In the data rows, zero lies at 7.5, halfway between 7 and 8.
Here are some points:
array([6, 6, 12, 8, 7, 5, 11, 6, 9, 8, 6, 6, 9, 5, 7, 12, 9, 5, 5, 9, 7, 4, 12, 7, 6, 9, 5, 6, 7, 10, 9, 7])
array([6, 15, 5, 8, 5, 8, 7, 7, 5, 8, 11, 5, 6, 5, 8, 10, 8, 12, 9, 6, 9, 6, 6, 5, 9, 5, 8, 6, 9, 6, 5, 9])
array([7, 11, 5, 5, 5, 9, 9, 4, 6, 7, 8, 5, 10, 5, 15, 7, 10, 7, 8, 6, 10, 7, 6, 5, 6, 5, 8, 11, 13, 6, 5, 11])
array([6, 9, 6, 9, 5, 6, 13, 5, 5, 6, 8, 5, 10, 5, 9, 5, 10, 6, 5, 11, 12, 5, 10, 6, 7, 6, 7, 10, 10, 10, 8, 5])
array([10, 7, 5, 6, 10, 5, 5, 6, 11, 6, 5, 10, 5, 12, 5, 7, 5, 6, 5, 6, 8, 9, 5, 13, 5, 15, 9, 6, 5, 7, 12, 5])
array([6, 8, 6, 7, 6, 8, 9, 5, 7, 9, 6, 5, 10, 6, 10, 5, 10, 6, 12, 8, 7, 6, 10, 5, 9, 6, 7, 11, 6, 7, 8, 7])
array([6, 10, 7, 7, 5, 6, 7, 7, 5, 10, 9, 5, 7, 6, 10, 6, 8, 15, 11, 7, 7, 8, 6, 5, 10, 5, 7, 7, 8, 6, 5, 12])
array([6, 9, 12, 10, 6, 6, 10, 15, 7, 7, 8, 5, 8, 4, 4, 5, 6, 6, 6, 8, 7, 5, 11, 5, 5, 5, 5, 4, 7, 15, 5, 5])
array([6, 15, 5, 8, 5, 10, 6, 5, 7, 5, 10, 6, 7, 5, 8, 8, 6, 15, 7, 7, 10, 6, 6, 5, 6, 5, 10, 6, 11, 6, 6, 11])
array([6, 13, 8, 7, 7, 5, 15, 8, 6, 8, 7, 5, 11, 5, 10, 5, 9, 6, 10, 10, 7, 5, 10, 6, 8, 5, 5, 7, 9, 7, 6, 5])
array([5, 5, 12, 5, 15, 15, 6, 5, 8, 8, 5, 15, 6, 9, 5, 6, 8, 5, 5, 5, 5, 7, 8, 8, 11, 9, 5, 6, 5, 5, 5, 5])
array([5, 8, 6, 7, 6, 9, 6, 7, 6, 9, 8, 5, 8, 6, 9, 7, 8, 12, 11, 6, 8, 8, 6, 5, 10, 5, 7, 10, 8, 6, 6, 10])
array([11, 6, 5, 9, 5, 5, 6, 5, 6, 5, 15, 14, 11, 5, 11, 8, 5, 5, 5, 10, 11, 5, 6, 5, 5, 6, 14, 5, 9, 8, 6, 10])
array([6, 8, 6, 9, 5, 6, 6, 7, 5, 8, 9, 6, 8, 6, 9, 5, 7, 15, 10, 10, 8, 7, 7, 5, 8, 5, 8, 6, 11, 6, 5, 9])
array([15, 7, 5, 11, 7, 5, 5, 5, 7, 5, 9, 9, 8, 6, 6, 7, 5, 6, 5, 8, 10, 5, 6, 8, 5, 8, 13, 7, 6, 9, 11, 7])
array([6, 6, 8, 10, 7, 8, 11, 7, 5, 8, 6, 5, 7, 6, 5, 7, 10, 5, 7, 8, 7, 5, 14, 7, 8, 6, 8, 6, 9, 13, 10, 5])
array([5, 6, 15, 8, 9, 6, 11, 11, 7, 6, 7, 5, 8, 5, 5, 6, 8, 5, 7, 10, 6, 5, 14, 8, 6, 7, 5, 5, 9, 13, 8, 5])
array([6, 8, 6, 8, 6, 15, 8, 6, 5, 7, 8, 6, 10, 5, 13, 6, 10, 6, 8, 5, 6, 7, 8, 5, 11, 5, 6, 10, 9, 6, 6, 10])
array([6, 7, 5, 9, 5, 15, 8, 5, 8, 7, 7, 5, 8, 5, 8, 9, 10, 5, 11, 8, 5, 6, 11, 5, 9, 5, 6, 11, 6, 6, 5, 11])
array([6, 8, 11, 9, 7, 5, 14, 5, 8, 7, 7, 5, 10, 5, 7, 6, 11, 5, 8, 10, 7, 5, 9, 6, 8, 5, 6, 8, 10, 11, 7, 5])
array([6, 9, 9, 7, 7, 6, 12, 6, 11, 8, 7, 5, 10, 7, 6, 6, 9, 6, 6, 10, 6, 5, 10, 7, 7, 6, 7, 8, 8, 12, 7, 5])
16 more points follow, each with its number after it:
array([5, 5, 8, 9, 10, 11, 10, 15, 9, 8, 8, 5, 7, 5, 4, 5, 6, 5, 7, 7, 5, 5, 12, 7, 6, 5, 5, 5, 7, 13, 6, 6]) 0
array([5, 5, 12, 5, 9, 5, 8, 7, 13, 8, 5, 6, 5, 12, 5, 12, 8, 5, 10, 6, 7, 6, 6, 10, 9, 12, 5, 9, 5, 6, 8, 5]) 1
array([15, 5, 6, 10, 7, 6, 5, 8, 7, 5, 11, 14, 10, 6, 8, 6, 5, 6, 7, 9, 6, 5, 6, 7, 5, 8, 14, 4, 7, 6, 7, 10]) 2
array([5, 5, 15, 5, 15, 6, 7, 13, 13, 9, 5, 5, 5, 9, 5, 6, 6, 6, 7, 6, 5, 5, 7, 14, 6, 10, 5, 5, 6, 9, 7, 5]) 3
array([6, 7, 6, 7, 5, 7, 8, 5, 5, 7, 8, 5, 9, 5, 11, 5, 9, 10, 12, 8, 9, 8, 7, 5, 10, 5, 7, 12, 8, 6, 6, 10]) 4
array([6, 10, 6, 6, 6, 15, 8, 5, 6, 8, 8, 6, 8, 7, 9, 5, 10, 5, 9, 6, 8, 8, 7, 6, 9, 6, 7, 11, 9, 6, 7, 8]) 5
array([6, 5, 5, 5, 7, 13, 6, 5, 7, 9, 5, 6, 5, 13, 7, 8, 9, 6, 9, 5, 6, 15, 5, 9, 11, 8, 6, 13, 5, 5, 6, 8]) 6
array([6, 10, 6, 9, 5, 6, 8, 6, 5, 7, 10, 5, 8, 6, 11, 6, 8, 12, 9, 7, 9, 7, 6, 5, 8, 5, 7, 10, 8, 6, 7, 12]) 7
array([5, 8, 6, 8, 5, 7, 6, 6, 5, 10, 8, 5, 7, 5, 8, 6, 8, 15, 11, 8, 10, 7, 7, 5, 8, 5, 7, 8, 6, 6, 5, 12]) 8
array([6, 10, 5, 7, 5, 7, 6, 5, 7, 11, 7, 7, 6, 6, 8, 5, 7, 15, 12, 9, 9, 8, 6, 5, 6, 6, 9, 6, 10, 6, 7, 8]) 9
array([5, 5, 14, 8, 9, 15, 7, 5, 11, 9, 6, 15, 7, 6, 5, 6, 9, 5, 7, 5, 5, 5, 13, 5, 11, 5, 5, 7, 7, 6, 6, 5]) 10
array([15, 6, 6, 12, 7, 5, 6, 8, 5, 5, 12, 12, 10, 5, 8, 8, 5, 5, 5, 11, 9, 5, 6, 6, 4, 6, 13, 5, 7, 8, 6, 8]) 11
array([5, 6, 5, 5, 7, 6, 6, 5, 8, 10, 6, 5, 5, 13, 7, 12, 7, 9, 8, 6, 7, 10, 6, 8, 9, 12, 6, 8, 5, 5, 15, 6]) 12
array([5, 6, 7, 5, 8, 14, 5, 5, 6, 7, 5, 6, 5, 11, 6, 9, 9, 6, 9, 5, 5, 13, 6, 9, 12, 9, 6, 12, 5, 5, 10, 8]) 13
array([14, 7, 6, 12, 5, 6, 6, 7, 5, 4, 15, 15, 9, 5, 9, 6, 5, 5, 6, 9, 8, 5, 6, 5, 5, 6, 13, 5, 7, 7, 7, 10]) 14
array([5, 6, 14, 6, 14, 5, 7, 15, 8, 8, 5, 8, 5, 7, 4, 5, 6, 4, 6, 6, 5, 6, 7, 14, 7, 8, 5, 5, 5, 8, 9, 5]) 15
Which two of these numbered points are nearest to each point below, looking only along the 5 directions in which the first points spread most? Their numbers follow each, nearest first.
array([5, 9, 6, 8, 5, 15, 7, 5, 6, 9, 8, 8, 7, 5, 9, 7, 9, 4, 8, 5, 8, 7, 6, 5, 9, 5, 6, 9, 9, 6, 5, 7]) > 5 4
array([5, 8, 6, 5, 6, 6, 8, 7, 5, 11, 7, 5, 9, 6, 10, 7, 11, 8, 10, 6, 9, 10, 6, 6, 9, 5, 6, 9, 10, 6, 7, 11]) > 4 7
array([5, 7, 15, 6, 15, 9, 7, 13, 14, 5, 5, 5, 5, 7, 5, 5, 6, 8, 6, 5, 6, 5, 9, 14, 5, 10, 5, 6, 5, 9, 8, 4]) > 3 15
array([5, 7, 6, 5, 11, 7, 7, 6, 15, 10, 5, 5, 5, 11, 6, 11, 8, 5, 7, 6, 5, 6, 9, 10, 9, 12, 5, 6, 5, 9, 11, 5]) > 1 12
array([5, 5, 11, 5, 10, 9, 6, 15, 14, 5, 5, 5, 5, 6, 4, 8, 5, 5, 7, 6, 6, 6, 6, 12, 5, 9, 4, 5, 5, 8, 6, 5]) > 15 3
array([6, 11, 5, 7, 5, 8, 8, 6, 5, 7, 8, 5, 9, 6, 9, 9, 10, 7, 11, 7, 6, 6, 7, 5, 9, 5, 9, 11, 10, 6, 5, 11]) > 4 7
array([8, 7, 6, 7, 5, 5, 5, 6, 6, 5, 8, 13, 7, 6, 7, 15, 5, 5, 5, 9, 9, 6, 5, 5, 5, 7, 9, 5, 6, 6, 8, 11]) > 2 11
array([9, 5, 6, 9, 6, 8, 6, 6, 9, 6, 15, 11, 9, 5, 10, 6, 5, 6, 6, 9, 8, 6, 6, 5, 5, 6, 15, 4, 10, 6, 6, 9]) > 14 2
array([9, 7, 6, 8, 5, 5, 5, 7, 11, 6, 11, 12, 7, 6, 10, 7, 5, 6, 6, 10, 11, 8, 6, 6, 6, 7, 12, 5, 8, 6, 8, 10]) > 2 11
array([6, 9, 5, 9, 5, 15, 6, 5, 5, 7, 9, 5, 7, 5, 9, 12, 7, 9, 9, 5, 10, 7, 6, 5, 7, 5, 10, 8, 10, 6, 6, 8]) > 7 4
array([5, 5, 7, 5, 13, 9, 5, 6, 7, 14, 5, 7, 5, 10, 6, 10, 8, 5, 8, 5, 5, 15, 6, 8, 12, 9, 5, 10, 5, 5, 6, 8]) > 13 6
array([6, 7, 6, 7, 6, 5, 11, 7, 5, 8, 9, 5, 11, 6, 12, 6, 10, 7, 9, 10, 7, 6, 9, 6, 8, 5, 6, 11, 8, 6, 6, 8]) > 4 5
array([5, 5, 5, 5, 7, 9, 5, 5, 6, 9, 5, 5, 5, 12, 6, 10, 8, 9, 14, 5, 6, 15, 5, 8, 11, 8, 6, 8, 6, 5, 8, 11]) > 6 13
array([7, 6, 5, 7, 5, 8, 7, 7, 5, 9, 9, 5, 12, 6, 15, 5, 7, 12, 8, 8, 10, 6, 7, 5, 10, 5, 7, 8, 8, 6, 5, 10]) > 7 4
array([10, 7, 5, 7, 6, 6, 6, 6, 10, 7, 9, 12, 8, 6, 12, 8, 5, 7, 7, 10, 8, 8, 6, 5, 5, 7, 11, 5, 8, 6, 8, 9]) > 2 11
array([6, 8, 6, 6, 5, 7, 7, 6, 5, 8, 7, 5, 7, 6, 8, 8, 8, 14, 13, 6, 8, 10, 6, 5, 8, 5, 7, 9, 15, 6, 6, 9]) > 8 9
array([6, 10, 12, 8, 7, 7, 12, 12, 6, 5, 7, 5, 11, 4, 7, 5, 8, 5, 6, 10, 8, 4, 15, 6, 6, 6, 5, 5, 7, 13, 7, 5]) > 0 15
array([7, 5, 5, 5, 6, 5, 5, 8, 13, 7, 5, 7, 5, 15, 6, 6, 6, 13, 11, 6, 7, 13, 5, 8, 6, 10, 6, 6, 8, 5, 10, 10]) > 12 1
array([13, 6, 5, 11, 7, 6, 5, 6, 7, 5, 11, 13, 7, 6, 7, 9, 5, 5, 5, 11, 8, 6, 6, 7, 5, 7, 13, 5, 7, 8, 10, 8]) > 2 11
array([6, 6, 15, 6, 11, 4, 7, 10, 13, 9, 5, 6, 5, 10, 5, 4, 7, 5, 8, 7, 6, 6, 11, 8, 6, 13, 5, 5, 5, 8, 10, 7]) > 3 15
array([5, 5, 15, 6, 15, 4, 7, 7, 10, 6, 5, 5, 5, 12, 5, 9, 7, 5, 7, 6, 5, 6, 11, 9, 7, 10, 5, 6, 4, 10, 13, 5]) > 3 15
array([15, 6, 5, 15, 6, 5, 5, 8, 5, 5, 10, 10, 9, 5, 7, 11, 5, 7, 5, 8, 9, 5, 6, 6, 4, 6, 13, 6, 9, 12, 7, 6]) > 11 14
array([13, 5, 5, 6, 8, 5, 5, 5, 9, 5, 7, 15, 5, 11, 5, 12, 5, 5, 6, 6, 8, 8, 5, 13, 5, 15, 9, 5, 6, 6, 9, 9]) > 2 12
array([6, 10, 5, 7, 5, 15, 9, 6, 5, 14, 8, 6, 12, 5, 11, 5, 10, 5, 7, 6, 6, 6, 7, 5, 10, 5, 6, 9, 8, 6, 5, 8]) > 5 4
array([7, 7, 5, 6, 5, 6, 7, 5, 8, 7, 10, 6, 8, 7, 9, 7, 6, 15, 7, 8, 8, 8, 6, 5, 8, 6, 8, 5, 8, 6, 7, 12]) > 9 8
array([5, 6, 10, 9, 6, 8, 10, 15, 5, 5, 7, 6, 6, 4, 4, 5, 5, 4, 5, 9, 6, 4, 10, 6, 5, 5, 5, 5, 5, 11, 5, 7]) > 0 15
array([5, 6, 5, 5, 8, 6, 6, 5, 6, 9, 5, 5, 5, 13, 6, 12, 9, 9, 12, 6, 5, 15, 5, 10, 11, 8, 5, 10, 6, 5, 6, 9]) > 6 12
array([10, 6, 5, 9, 5, 7, 6, 5, 6, 4, 12, 13, 11, 5, 10, 12, 5, 6, 7, 12, 9, 5, 6, 5, 5, 5, 13, 5, 7, 7, 8, 9]) > 14 11
array([15, 7, 5, 15, 7, 5, 6, 5, 6, 6, 9, 7, 10, 5, 6, 6, 5, 7, 5, 9, 7, 5, 8, 7, 4, 6, 14, 6, 8, 12, 6, 5]) > 11 2
array([5, 6, 14, 6, 12, 10, 7, 13, 14, 7, 5, 5, 5, 7, 5, 5, 5, 9, 5, 5, 7, 6, 10, 11, 5, 11, 5, 7, 5, 10, 8, 5]) > 15 3
array([15, 10, 5, 9, 6, 5, 5, 6, 5, 5, 11, 13, 9, 5, 9, 9, 5, 5, 5, 10, 7, 5, 6, 7, 5, 8, 12, 5, 6, 8, 8, 9]) > 2 11
